Each path below is one point turned by a fixed rotation once a step. After each direction that follows a path, write how fast that rotation turns it, in degrees per step (0 if it stays still).
Each turn is a multiple of 5 degrees from 10 to 175, or 0.
Each row of a path follows its step; steps can be skipped.

step 1: [-3, -21, -13, 10, -9, 6, -5, 8, -8, -7, 0, -7, 0, -18, -1, 3, -6, -1, -5, -1, 2, -16, 20, 22, -10, -7, -16, 9, -22, 1, 19, 5, -12, 15, -5, -15, -2, 4, -15, 3, 3, -2]
step 2: [-13, -3, -26, -14, 13, -5, -8, 0, -23, 16, -15, -2, 5, 7, -23, -11, 1, -2, -6, 17, 20, 5, -8, 10, -9, -9, -17, -8, -8, -3, 3, -10, 7, -2, 1, -7, 6, -11, 2, 2, -8, -5]
step 4: [-1, 0, 13, 3, 2, 4, -9, -10, 6, -3, 4, -18, 6, -4, -14, -11, -6, 13, -15, 14, -6, 2, 6, 3, 13, -12, -18, -13, 3, -14, 19, -15, 1, 23, -25, 1, -7, 3, 3, 2, 6, 4]
step 5: [5, 12, -19, -11, -2, -6, 4, -9, 3, 14, -4, -31, -10, 23, -9, 1, -10, 3, 12, -6, -1, -1, 14, 0, 0, 15, 3, 1, 4, -1, 4, -14, 20, 9, -13, 0, 15, -5, 12, -13, -2, 7]
step 6: [-5, 7, 15, -16, 4, 3, 9, -4, 10, 2, -14, 5, 18, 7, 9, -5, -15, 11, 10, -1, -12, 14, 19, 2, 6, 12, 4, -3, -6, 13, -13, -19, -11, 20, 3, 1, 0, -2, -1, -12, 15, -20]
step 7: [12, 2, 8, 11, 3, -11, 14, -25, 10, 14, 2, -7, -6, 17, -2, 7, -5, 1, -23, 10, -1, 10, 9, -16, 21, 8, -10, 2, 7, 12, -1, -6, -5, -4, -3, 4, -23, -5, -15, -5, -7, 1]
step 8: [17, 7, -19, 15, -17, -9, 16, 17, 9, 8, 2, -1, -5, -11, 17, 15, 7, -2, 16, -2, -1, 5, 17, 1, 9, 4, -7, -13, 17, 5, 5, -14, 1, -5, 5, 4, -9, -9, 8, -18, 9, -7]
step 10: [10, -8, -5, 32, 2, -11, 0, 10, -4, 2, -3, 2, -3, 13, 8, 6, -21, -15, -7, -13, 8, 17, -1, -4, -6, 15, -4, 5, -18, -7, 11, 3, -5, -8, 20, -4, -18, -2, 2, 16, 3, 3]
step 12: [6, 9, 6, -7, -3, -5, -4, 16, -14, -19, 3, 2, -5, -10, 13, -2, 3, 0, -15, -11, 21, -9, -1, -10, 3, 26, -4, 6, -4, -1, 6, -4, -4, 10, -11, 6, 18, -4, 0, 22, -14, 21]
[0, 2, 4, 1, 5, -7, 6, 0, 4, -4, 2, 5, 2, -3, -5, 0, 0, 0, -8, -6, 0, -4, 1, -2, -2, 2, 0, 1, -4, -3, 3, 0, -2, 4, -3, -2, 0, 4, -4, -2, 1, -4]
125
[-3, 0, -1, 5, -5, 4, 2, 5, 3, -2, 2, 3, 8, 0, 3, -2, -3, 0, 6, -3, 2, 2, 3, -3, 0, -7, -7, 0, -2, 3, 2, 3, 0, 3, -2, 3, 2, 2, 2, 0, 3, -6]
155
[-4, -6, 10, 1, -3, 0, -5, -4, 1, 2, 4, 0, 4, -3, 4, -4, -1, -4, -1, -2, -2, 2, 1, -3, -1, 2, 1, 2, -1, 3, 1, 0, -4, 4, 0, -5, -3, -5, -1, 1, -3, 6]
120
